m =
[[ -8  -1  -7 -18  -3 -22  -9  -9   6 -22  -3 -26  -2]
 [-14   1  -2 -29  -2 -15 -26 -11  30 -30  -1 -33  -2]
 [-15 -19   0  -9 -16 -13 -17  10 -23  -4 -15 -12 -16]
 [-16 -13 -12  -2 -12  -7  -6 -21  -7  -9 -12  -4 -17]
 [-16 -18 -14   1 -17 -10   1 -19   9  -4 -17  -3 -16]
 [-14 -14 -13 -21 -14   0 -19 -17 -31 -12 -14  -9 -15]
 [-18 -18 -15   0 -17  -7   2 -21  12  -4 -17  -2 -17]
 [-16 -15  -7 -15 -13  -6  -3 -13 -28  -9 -13 -10 -15]
 [-12 -19 -14 -30 -19   1 -39  -3 -26 -12 -18 -12 -15]
 [-12 -13  -8  -9 -11 -12 -11  -7 -26  -9 -12 -10 -14]
 [-12 -12 -12 -12 -12 -12 -12 -12 -12 -12 -12 -12 -12]]
Rows and columns are counted from 0.
row 0 col 0 => -8
row 0 col 9 => -22
row 6 col 3 => 0
row 3 col 5 => -7
row 4 col 9 => -4
row 0 col 3 => -18
row 8 col 8 => -26
row 7 col 9 => -9
row 0 col 6 => -9
row 3 col 6 => -6
row 2 col 8 => -23
row 9 col 9 => -9
row 9 col 10 => -12
row 2 col 10 => -15
row 0 col 7 => -9
row 7 col 7 => -13
row 4 col 10 => -17
row 3 col 11 => -4
row 8 col 10 => -18
row 9 col 2 => -8
row 8 col 2 => -14
row 3 col 7 => -21
row 8 col 9 => -12
row 5 col 8 => -31
row 0 col 12 => -2
row 3 col 10 => -12
row 7 col 8 => -28
row 7 col 11 => -10
row 6 col 6 => 2
row 2 col 5 => -13
row 9 col 7 => -7
row 4 col 3 => 1
row 0 col 2 => -7

X =
53	68	39	37	53	64	41	64	44	69
38	52	54	66	54	44	50	50	65	23
38	60	62	38	52	38	36	42	35	23
63	28	59	68	49	60	50	47	58	41
55	23	59	39	50	49	74	56	52	72
52	70	50	47	63	38	47	43	34	38
39	31	35	46	63	62	48	55	40	78
38	34	35	47	62	64	46	56	40	78
39	60	61	37	54	39	36	42	34	24
54	23	53	39	53	49	70	58	51	73
55	26	62	40	49	50	74	54	54	74
Indices start at 0.
row 0 col 0: 53
row 10 col 3: 40
row 0 col 3: 37
row 5 col 9: 38
row 3 col 9: 41
row 1 col 4: 54
row 8 col 9: 24
row 4 col 4: 50
row 2 col 7: 42
row 2 col 0: 38
row 10 col 9: 74
row 4 col 7: 56
row 5 col 3: 47
row 3 col 3: 68
row 8 col 2: 61
row 0 col 9: 69
row 0 col 4: 53
row 7 col 5: 64
row 5 col 8: 34
row 1 col 9: 23
row 4 col 1: 23
row 3 col 0: 63
row 6 col 3: 46
row 8 col 8: 34
row 3 col 5: 60
row 5 col 2: 50
row 7 col 7: 56
row 10 col 6: 74
row 3 col 8: 58
row 2 col 2: 62
row 5 col 0: 52
row 7 col 4: 62

A =
0.588	-0.336	-0.457	1.281	0.680	-0.625	-1.226
-0.829	0.132	0.198	-1.434	-0.872	0.367	0.847
0.669	-0.296	-0.526	1.507	0.886	-0.682	-1.348
-0.959	0.199	0.244	-1.683	-1.013	0.490	1.062
0.641	-0.358	-0.478	1.384	0.741	-0.671	-1.308
0.687	-0.271	-0.549	1.571	0.957	-0.691	-1.374
-0.882	0.165	0.215	-1.532	-0.922	0.419	0.936
-1.007	0.225	0.260	-1.774	-1.064	0.536	1.142
Indices start at 0.
row 0 col 0	0.588
row 7 col 3	-1.774
row 0 col 3	1.281
row 0 col 4	0.680
row 3 col 6	1.062
row 2 col 0	0.669
row 2 col 1	-0.296
row 2 col 3	1.507
row 4 col 3	1.384
row 3 col 5	0.490
row 1 col 1	0.132
row 1 col 6	0.847
row 5 col 1	-0.271
row 7 col 5	0.536
row 6 col 3	-1.532
row 6 col 0	-0.882
row 7 col 1	0.225
row 1 col 3	-1.434
row 1 col 0	-0.829
row 2 col 6	-1.348
row 3 col 4	-1.013
row 7 col 2	0.260
row 1 col 2	0.198
row 6 col 1	0.165
row 5 col 0	0.687
row 2 col 5	-0.682
row 6 col 4	-0.922
row 4 col 4	0.741
row 2 col 4	0.886
row 2 col 2	-0.526
row 5 col 4	0.957
